B =
3  16  0  5  -5  4  24
-11  10  1  -13  -1  6  -5
-2  -6  -1  -1  1  -3  -9
25  -3  -18  7  -15  1  -18
-17  31  -9  11  4  -7  0
-1  -11  15  4  -1  17  7
Rows and columns are counted from 1.
row 1 col 1 = 3
row 4 col 3 = -18
row 6 col 7 = 7
row 2 col 6 = 6
row 3 col 5 = 1
row 2 col 1 = -11
row 6 col 5 = -1
row 3 col 3 = -1
row 1 col 7 = 24
row 5 col 3 = -9
row 4 col 5 = -15
row 1 col 6 = 4
row 3 col 6 = -3
row 1 col 5 = -5
row 3 col 7 = -9

x =
[[6 6 5 5 6 5 5 6]
 [6 6 5 7 4 7 5 6]
 [5 4 6 5 8 6 4 5]
 [4 5 4 6 3 5 7 5]
 [5 5 6 6 4 1 5 4]
 [6 6 4 4 7 5 4 6]
 [5 4 5 4 8 6 4 6]
 [4 5 5 5 6 2 6 5]
 [5 5 4 6 6 3 6 5]
 [5 6 6 5 6 3 5 6]]
Indices start at 1.
row 1 col 1 = 6
row 9 col 1 = 5
row 2 col 8 = 6
row 4 col 4 = 6
row 4 col 7 = 7
row 10 col 4 = 5
row 3 col 1 = 5
row 4 col 3 = 4
row 3 col 5 = 8
row 4 col 6 = 5
row 10 col 6 = 3
row 7 col 2 = 4
row 5 col 1 = 5
row 3 col 2 = 4
row 2 col 2 = 6
row 4 col 8 = 5
row 8 col 4 = 5
row 1 col 8 = 6
row 1 col 2 = 6
row 6 col 4 = 4
row 7 col 4 = 4
row 2 col 5 = 4
row 6 col 2 = 6

X =
array([[ 272, -414,  342,  148,  401,   64,   49,  -66,  334,   54,  330,
        -199,  179,  561,  387],
       [ 625,   66,  310,   17,  219, -209, -374, -130,  263,  467,  335,
           2, -256,  239, -118],
       [   5,  180,  204, -871,  269,  319, -820,    6,  389,  261,  172,
        -213, -146, -228,  379],
       [ 492, -127,  131, -161,  -39,  130,    5,  653,  334,  -23,  -36,
        -354, -131,  144,   52],
       [ 707, -144,  813,  138,  477,   36, -453, -267, -113,   75,   98,
        -179, -961,  535,  144],
       [ 837,  146,  736,  -22,    5, -294,  207, -343,    7,  383,   59,
        -480, -878,  684,  574],
       [ 247, -243, -337, -128,  221,  -63, -545,   -9,  107,  529,  371,
         -37,    0,   65, -229],
       [ 163,   99, -140, -474,  133,  157, -551,  210,  325,  468,  168,
        -197,  -99,  -97,   11],
       [  26, -518,  401,  104,  343,  189,  311,  -87,  -35,    1,  281,
        -425,  201,  441,  468],
       [ 753, -110,  616,  157,  309, -345, -331, -220,  340,  563,  371,
         110, -293,  696,  107],
       [ 125,  219,  292, -615,  141,  175, -577,  407,  484,  269,  122,
        -146,   57,  -35,  257],
       [  64, -737,  136,  263,  434,   93,  186, -141,   29,  222,  452,
        -236,  540,  568,  393],
       [ 245,   53, -159, -102,  232, -138, -599,   -1,  328,  761,  498,
         106,  249,  144, -316]])
Indices start at 1.
(1, 1) => 272
(5, 5) => 477
(4, 2) => -127
(12, 10) => 222
(6, 6) => -294
(13, 1) => 245
(11, 7) => -577
(1, 12) => -199
(10, 1) => 753
(12, 13) => 540
(7, 4) => -128
(10, 6) => -345
(6, 8) => -343
(6, 14) => 684
(5, 9) => -113
(7, 8) => -9
(1, 7) => 49
(4, 15) => 52
(4, 7) => 5
(5, 7) => -453
(10, 8) => -220
(5, 15) => 144
(10, 13) => -293
(9, 15) => 468
(5, 2) => -144
(1, 5) => 401
(1, 8) => -66
(8, 9) => 325
(10, 4) => 157
(3, 14) => -228
(4, 14) => 144
(3, 5) => 269
(8, 15) => 11
(12, 4) => 263
(12, 1) => 64
(5, 12) => -179
(10, 2) => -110
(2, 12) => 2

arr =
[[ 18 -23   4   1   0   0  -1  -1  -7  -1  -7 -26   1]
 [ -5  -6   4   0   7  -2  -3  -6   4   1 -12 -16  -1]
 [  6  -6   2  -3  -1   0   1  -3   5   5   9  10  -3]
 [ 11 -16   5   0  -1   0   0  -5   5   0   6  -2   0]
 [ -1  20  -3  -1  -3  -2   1  11  -8  -2   4  30   0]]
Rows and columns are counted from 1.
row 1 col 1	18
row 2 col 9	4
row 5 col 5	-3
row 4 col 12	-2
row 1 col 10	-1
row 2 col 7	-3
row 2 col 6	-2
row 4 col 10	0
row 1 col 4	1
row 3 col 1	6
row 3 col 2	-6
row 2 col 5	7
row 5 col 3	-3
row 5 col 1	-1
row 4 col 4	0
row 3 col 10	5
row 1 col 5	0
row 4 col 1	11
row 2 col 8	-6
row 4 col 5	-1
row 5 col 11	4
row 1 col 6	0
row 4 col 7	0
row 3 col 7	1
row 1 col 8	-1
row 4 col 6	0

a =
-10  8  -6  -3  2  -8  -1  -8  -5  7  6  5  -8
-1  0  -1  0  0  -1  -1  -1  -1  0  0  0  -2
-2  -1  -1  -2  -1  -2  -1  -2  -1  0  -1  -1  -2
0  -1  0  1  0  1  0  1  0  0  -1  0  1
1  1  1  1  1  2  1  2  1  0  1  1  2
0  -2  -6  10  0  13  0  10  -2  -10  3  4  12
0  -4  1  -5  2  -9  -6  -7  -5  9  -9  -2  -5
1  -1  0  0  0  1  0  1  0  0  -1  0  1
15  -38  11  29  26  27  -33  30  -18  -14  -28  10  30
-16  8  -14  28  -5  31  3  24  6  -34  30  18  12
0  0  0  0  -1  0  0  0  0  0  0  0  0
1  0  1  1  0  1  1  1  1  0  0  0  2
Indices start at 1.
(1, 1) = -10
(4, 8) = 1
(5, 5) = 1
(9, 9) = -18
(1, 6) = -8
(3, 2) = -1
(9, 13) = 30
(12, 7) = 1
(3, 11) = -1
(1, 11) = 6
(12, 2) = 0
(9, 12) = 10
(11, 6) = 0
(6, 13) = 12
(10, 1) = -16
(1, 4) = -3
(7, 11) = -9
(11, 4) = 0
(5, 12) = 1
(6, 12) = 4
(8, 3) = 0
(6, 11) = 3
(2, 5) = 0
(12, 5) = 0
(6, 5) = 0
(2, 12) = 0
(5, 3) = 1
(5, 13) = 2
(6, 6) = 13
(11, 2) = 0
(8, 7) = 0
(5, 8) = 2
(3, 10) = 0
(7, 12) = -2
(1, 7) = -1

W =
2614,2339,7085,3497,1933,8529,6220,9327
6469,6766,7027,7457,6850,4711,7513,6064
5299,5850,6225,4559,4611,5933,4967,6228
3897,3539,6797,3633,3154,8088,5953,7777
6248,6513,6536,7299,6522,5022,6656,5899
3105,2592,6973,3138,2598,8139,6616,9784
6612,7280,5619,6029,6321,4575,5107,5349
6577,7103,5423,5783,6288,4836,4969,5487
5879,6155,5891,4657,5386,5637,5289,6255
3389,3946,7104,4065,2815,6697,6560,9125
3136,2355,7101,3158,3465,8035,8225,9425
1535,1132,7005,3561,1358,9266,6497,9331
Rows and columns are counted from 1.
(1, 1)	2614
(12, 8)	9331
(2, 7)	7513
(1, 3)	7085
(8, 2)	7103
(3, 6)	5933
(8, 1)	6577
(9, 2)	6155
(9, 5)	5386
(3, 5)	4611
(10, 2)	3946
(8, 7)	4969
(10, 6)	6697
(3, 1)	5299
(6, 7)	6616
(2, 8)	6064
(4, 7)	5953
(1, 5)	1933
(3, 2)	5850
(12, 1)	1535
(9, 3)	5891
(6, 4)	3138
(7, 8)	5349
(4, 8)	7777
(12, 5)	1358
(11, 6)	8035
(5, 5)	6522
(2, 5)	6850
(4, 4)	3633
(11, 7)	8225
(12, 4)	3561
(10, 5)	2815
(2, 6)	4711
(4, 2)	3539
